Rotation paths and how fast each direction turns (degrees a step)
Each turn is a multiple of 5 degrees from 10 to 175, or 0.
Each row of a path follows its step; steps can be skipped.
path 1
step 0: [ 21.3  -1.4  13.3  16.8 -10.9 -25.9  29.1  17.2  14.0 -62.7 -39.1  -3.1
 -35.9   3.5  -1.1  10.5  18.1 -22.6  23.0  -6.5  39.1  -4.9  23.8  21.3
  -6.2  28.6 -10.5  -9.6  -1.2  26.5  -8.1  18.5 -15.1  14.5 -12.2  40.5
  -9.7   3.4  19.5   2.2  -5.2]
step 1: [  5.8   8.2   4.4 -28.0 -49.2 -26.2  18.8   6.5 -25.1  -7.4 -37.1  36.5
  -0.5  -4.2 -10.1  21.4  45.2 -26.7  31.9 -16.6 -28.7   8.5  34.2  31.6
   9.5  -1.7  -5.1  22.9  -5.2   0.1  15.6   6.4   2.7   1.9 -26.0   4.1
 -14.0   3.1 -34.1   5.1  16.7]
step 2: [ 10.4 -30.6  -5.0  32.2  -3.9  -1.9  16.9 -19.8 -19.7   2.8 -53.3  22.6
  12.0  35.0  11.5  18.1  31.3 -14.2  18.4 -18.8   6.0  35.4  -5.4  12.4
  23.0  -4.4   6.1 -19.2  16.2  17.6  -9.4  28.9 -38.9 -30.7 -36.2   6.5
  11.5  -2.1  19.5 -10.7   8.9]
step 3: [  3.9   8.1  -9.3   1.7 -11.7 -32.1   4.9 -34.1   8.2  11.4 -11.6  14.4
 -25.4 -27.3 -11.2  14.3  54.6   7.9  20.7 -14.4   4.3 -34.7  12.8  27.6
  -6.8  -6.5  18.0   1.1  10.9  34.7 -10.8 -37.2 -28.9 -24.2 -27.6  23.4
   4.6 -28.4  24.5  -4.9  25.5]
step 4: [ 10.5 -10.1 -23.1   3.7  36.2 -12.3  16.5   3.6 -56.4 -28.6 -25.9   7.7
   9.1  23.2  -3.3  14.0  40.3   7.2  30.0 -22.2  -6.2  11.6 -13.2  36.7
 -51.3 -11.2  31.3   1.9   6.3  13.5   8.6 -15.6   8.1  -9.3   3.0   0.0
   0.5 -22.3  -3.9  28.5  15.8]
step 5: [ 44.0  25.0  19.1   3.1   1.3 -29.3  -1.4  -5.5 -31.0 -37.3 -20.6 -21.4
 -21.3   1.2  20.8   3.5   3.0   7.2  -5.0 -45.8  21.7  -2.8  13.6  18.7
  -0.3   4.0   5.4 -13.0  18.3  47.3   5.9  15.7  32.0 -26.6 -37.3  17.2
 -13.4  -6.5  27.7  -8.6  13.2]
step 6: [  6.0  -9.4  -6.7  -0.2 -17.2  -9.3  10.7  26.7   1.0 -38.3  -1.1 -23.9
 -11.7   1.7 -34.8 -23.4  48.8 -19.8   7.5 -10.2  -5.2   3.4  17.6  22.3
  -2.2  -9.7   3.3  48.0  12.7  20.7  -3.2  23.1  -1.5 -29.7 -37.9  17.1
 -18.6  -9.2 -28.2  32.9  36.3]
step 7: [ 10.3  -6.0  46.2  17.7   2.0 -12.3  -8.1  -0.7 -10.8  -8.0 -46.0  23.7
  15.6  54.7   7.1 -10.1  22.6 -46.3  -1.6 -18.8   0.7  19.3  21.2   6.6
 -23.7  12.5  -9.3   9.4  -6.9  23.7   3.0  -3.3  -9.5   4.3 -23.9  16.6
   8.6   4.8  15.2   1.2  58.2]
step 8: [  1.9 -29.6 -12.3  20.9 -44.5 -47.1  20.4   2.2  19.8  -5.0 -21.1   5.5
  -6.9 -24.8  -8.4  12.1   2.6 -19.6  21.3 -19.7  -8.9  -0.7  28.0  33.3
 -40.8  28.6   0.4 -15.9  43.0  26.5 -15.9   8.0 -16.2 -15.7 -15.4  25.4
   8.7   1.9   5.3 -13.8  22.0]
step 9: [ 22.3  -0.1 -17.0  -4.5  13.6 -26.9   3.0  36.1  -2.3  -1.1 -46.2  23.3
 -15.8  19.8 -15.7  33.5  28.2  -4.3  37.1 -19.9 -23.1   5.5  18.8  22.3
  17.8  10.5  12.2 -24.6  -5.1   1.2  13.4  -8.1  -4.6 -10.3  -5.8   6.4
  32.7 -43.6 -21.5  27.4  35.2]
[ -6.8  -2.8   1.3   8.5  -6.5  16.7  -0.5  -6.6   1.0  11.5  -5.2  -1.1
   3.3   6.4  -7.0 -15.1   9.2   8.4 -16.3   0.2   0.0  -8.5   3.5   7.3
   3.3  -5.5  -5.8   3.3   1.7   0.9   3.0   1.8 -14.7  -1.5   1.8  -1.8
  -2.2   2.8   9.7   2.5  12.1]	85
[  1.4  -0.1   1.8  -8.9   6.2   2.0  -1.5   1.6 -11.6   7.8  -1.5   9.1
   1.5  -0.1  -2.5  -7.0   3.6  -8.7   7.7   5.6  -2.2   0.3  -0.5  -1.3
  -5.7  -5.5  -0.8   9.9   1.0 -18.6  13.1  -4.9   4.0  17.4  -3.4  15.2
  -6.4  -7.7   7.3   6.0   4.3]	125
[ -3.4 -13.0  -2.3  -2.8 -13.8 -18.8  -1.3   6.2   8.0   3.6  -7.3   4.5
  -5.6  13.7   3.5  -4.1  -0.3 -13.5   4.3   4.2  -6.4  -4.5  -4.1  -1.4
   4.6  -2.1 -16.3   5.5   1.0   0.9   2.7   4.2  -5.6   7.6   0.8  -6.6
   4.0   9.4   0.2  -7.5  -2.3]	55
[ 12.1  -2.9  -1.4  -4.0   8.1   4.9   1.5 -18.6  -5.5  -1.7  11.9   2.0
 -11.1   5.0  -5.1   7.1   2.7  -4.7   0.2 -13.1  -5.7  -0.3  -9.9   1.2
  -0.9  -5.5 -14.3  11.3   6.6   0.9  -2.3  -7.8   0.4 -10.0   1.0  -0.9
   0.7  10.2   4.6   6.1  -6.1]	35
[ -2.1  -6.1   7.3   4.5  -8.6   1.8  -3.9  -3.8   5.3   0.5  -7.5   2.3
 -11.2 -15.0  -3.9  -0.7 -13.6   0.7   0.0  -6.5   3.9 -11.4   4.8  -2.8
  -9.6 -14.4  -1.3   1.1   6.3   3.2   2.1  -9.0  -3.3   1.3 -10.9  -0.3
 -15.1  -6.0 -11.5  -3.9  -8.1]	145
[-11.8 -12.2  -3.8  -7.9   9.4   2.9  -2.0   4.5  -4.1  -3.8  -8.2  -3.7
 -11.7  -5.0  -0.4  -5.9   1.0   8.0  10.7  -6.0   9.2  10.0   3.8 -10.4
  -9.5   8.4  -5.7   5.3   1.4  -9.8  -7.6  11.5 -11.0  -8.0   5.4  -5.7
  -4.2  -0.7   6.0   0.2   0.0]	175
[ -0.2  -9.3  -0.4   1.8   0.7   2.8 -15.2  14.0   2.3  -6.7  13.2   2.0
   6.1   3.6  12.5  -7.1  -2.3  12.4   8.4  -8.3  -3.9   0.7  -1.0   4.3
  -3.7  -1.4   2.9  10.4   6.3   6.0   6.8  -9.0   1.5  -5.8 -13.0   3.2
   7.6   2.3   3.2  -7.5  10.1]	25
path 2
step 0: [-16.1 -12.8 -21.5  20.0  23.8 -23.8 -25.2  18.0  -5.4  -8.2  -8.9  -5.4
  24.9 -29.8  -9.0 -27.8  -6.4 -15.6  -6.7 -59.7  -6.3 -15.4   2.9   2.3
 -31.0  12.0  -4.2  37.2  14.1 -31.7 -24.0 -20.7  14.8  23.5   2.0  42.6
  11.1 -43.5  -2.5  -4.0  25.1]
step 1: [-23.5   4.4   2.6 -12.8 -11.4 -36.3   4.7  -1.4   3.4  33.7   2.7   5.4
  46.8  15.5  22.5  20.6 -14.7  20.3   1.9 -43.8  22.1   9.9  25.7 -28.8
  25.7 -20.2  14.7  -4.1   3.9  16.9  22.5 -11.6   8.4  11.3 -31.6  18.6
 -33.2  -7.2  43.4 -36.7  23.8]
step 2: [ -0.5  -5.6  -7.3  -5.4  25.4 -21.6 -45.6 -23.5  -9.2 -23.1 -18.4  -9.6
  23.3  30.9  13.8 -17.1  25.3 -14.7   7.5  18.2 -15.0  21.1  39.4 -41.8
   4.1 -10.7 -25.4 -40.2  -6.4 -35.3  -0.9  11.4  32.2  11.6 -18.7  -0.8
 -34.8  11.5   5.8  22.0 -24.8]
step 3: [ 14.8  18.0  29.3  53.3  19.3  -4.6 -17.3  18.0   9.5  -5.0   1.1  12.3
   8.9 -29.2  13.9  -4.5  40.7 -40.4  -3.2   1.6  25.2   0.2   2.1 -35.6
  27.3  21.0   2.5  40.0  14.7 -10.1 -10.8 -12.9  36.2  14.5   5.7   1.2
  10.1 -42.1  17.0  29.2  13.9]
step 4: [ 10.6 -15.1  25.1  -1.1 -21.4  -2.0  13.9   1.0  48.4 -19.8  48.4  24.6
  -7.3  24.1 -13.8  32.4  -1.8 -13.4  26.7 -41.4  32.6  -9.4  21.3 -21.9
   2.1 -12.4 -19.2   2.5 -26.7  28.2  15.5   9.4  22.5  29.3 -30.6  16.1
 -22.3 -15.5 -11.8  -9.7  18.6]
step 5: [ 25.8 -47.9  21.7 -33.5  20.9 -15.4 -26.1 -23.2 -12.7 -12.0 -20.5  -2.6
  -4.8  -9.8 -21.3   6.1 -23.1 -11.2 -15.9   5.5  11.7   1.9   8.3 -52.1
 -44.3 -21.1 -21.4  -5.2  19.1 -23.2 -34.7  30.9  -3.1  17.0 -25.6  27.9
  -2.1   7.2   2.7  15.2  22.6]
step 6: [-15.1  13.2   2.6  -3.3   8.6 -24.3  18.6 -10.3  13.8 -36.2  -9.1  11.6
  30.1 -25.8   8.4 -23.9 -25.8 -33.1 -42.9 -37.0   6.9  -1.8   3.3 -14.8
  18.4  24.8  24.8  34.1  -1.1 -29.4 -31.8   3.0   8.3  16.5  35.9  11.1
 -23.2 -15.7  41.3  -9.4  21.6]
step 7: [-22.0  17.4 -14.4 -14.1 -19.6 -26.4 -26.4  -1.8  44.6  -0.2   4.5   5.0
  41.9  27.9  17.6 -32.7   3.5  -9.2  27.9 -24.4  -1.2 -34.0  12.6 -27.3
 -17.1 -13.6  19.3 -13.0 -16.4  27.9  16.7  -6.9  19.3   6.5 -25.1  57.4
  -0.7  -8.1  15.2 -19.4 -10.8]
step 8: [-12.9 -13.4  30.2  -6.1   1.8  -6.7 -57.6  -9.7 -20.9   7.1 -20.2  -9.4
  49.2 -22.3   8.3  16.3  19.6 -11.6 -34.1  -1.5  23.1  25.8  10.6 -22.7
  19.0 -30.6  -6.0 -28.5  24.9  -6.6  -0.2  19.6  53.4   2.2 -27.5   5.6
   4.9   6.4 -23.7   0.9  -8.5]
step 9: [-17.8  13.5   3.5  30.3  32.7   8.4   2.8   4.1   6.0 -21.4   8.9 -16.8
  -5.8 -25.8   9.6  27.0  29.1 -30.6  26.7 -26.1   3.9  24.5  24.1 -10.7
  48.3  18.5 -19.3   6.6 -19.5 -29.1 -23.8  23.4  12.5  22.3  20.5  47.1
 -30.0 -25.8  10.9  10.0   6.8]
[  7.8  -3.7   1.1 -13.0   4.3  -0.6  13.0   0.2  -3.4   3.8  -8.7 -15.4
   3.7  -3.0   1.2   4.6   0.5  14.4   5.1   0.9  -5.7   2.2   0.5  -7.3
   6.4   4.0  -1.7  -3.4  -7.6 -12.2  -4.7   9.8  -9.6   3.8   1.5  -2.5
 -13.2   0.9  16.4   0.7   5.6]	90
[ -8.8  -4.5   2.8  -2.5  11.1  -1.1  -8.7  -6.3  -6.7  -8.2  15.7  -0.8
  -3.6 -12.1   6.9  -5.2  -2.9  -5.0  14.7   5.3   3.2  -2.9  -6.9   8.8
   2.5   4.2  12.0  10.5  -2.8 -13.0  -9.3  -2.4   2.1  -8.1  -1.2  -5.8
  -6.1  -3.5   5.4   5.1  -2.7]	115
[-12.0   8.4  12.4  -3.7  -2.4 -12.1  10.7  -6.5   7.0   5.6  -1.1   2.9
   0.2   5.1   3.5   5.1  -0.4 -10.0   8.9  -5.1  -6.2  10.9  -8.6  -0.5
   5.6  -3.9   3.7   9.6  -1.7  -1.0  10.2  -4.5 -16.8   7.3   0.2   5.0
  -4.0   3.2  -8.8   9.8  -1.5]	130
[ -4.9  -2.2 -19.6   1.2   1.7   5.3  -7.2  -3.8   1.0   9.2  10.6  -0.1
  -5.7  -1.3  -5.8   3.4   1.7   0.1   0.2  -0.3 -14.7 -10.9   3.5  -8.7
   3.9   7.8  -1.1   0.7  -8.0  -4.5  -2.2  -2.7  -2.8  10.4  -4.5  14.0
   7.9  10.9  -0.3  14.8   1.6]	160
[ -3.3  -1.6 -11.2   9.7   6.5   4.6 -15.8   1.7  -0.8   7.5  -7.2  -5.7
  11.4  -7.3  -0.8   3.8  -5.3   2.6  10.5  -5.8  -7.1  14.1  -0.6  10.6
   6.2   8.1  -8.0  -3.7   8.4   5.4   6.5  -6.7  -5.1  -4.7  -0.7   5.1
 -13.2  -3.6  -4.0  -7.1   1.0]	40
[ -1.4   4.9   1.8   1.6  -1.9  14.6   5.6   2.5   9.2  -1.8   4.6   1.8
  10.8  -0.8  10.8  -6.3  -4.3  12.4  11.7  -8.7   1.3 -13.9 -13.1   1.4
  -0.4 -10.9  -4.9  -1.4  -2.7   4.6   4.1 -10.9   3.5   5.4  -9.2  -3.4
   2.5  -0.9   3.2   2.1  15.3]	115
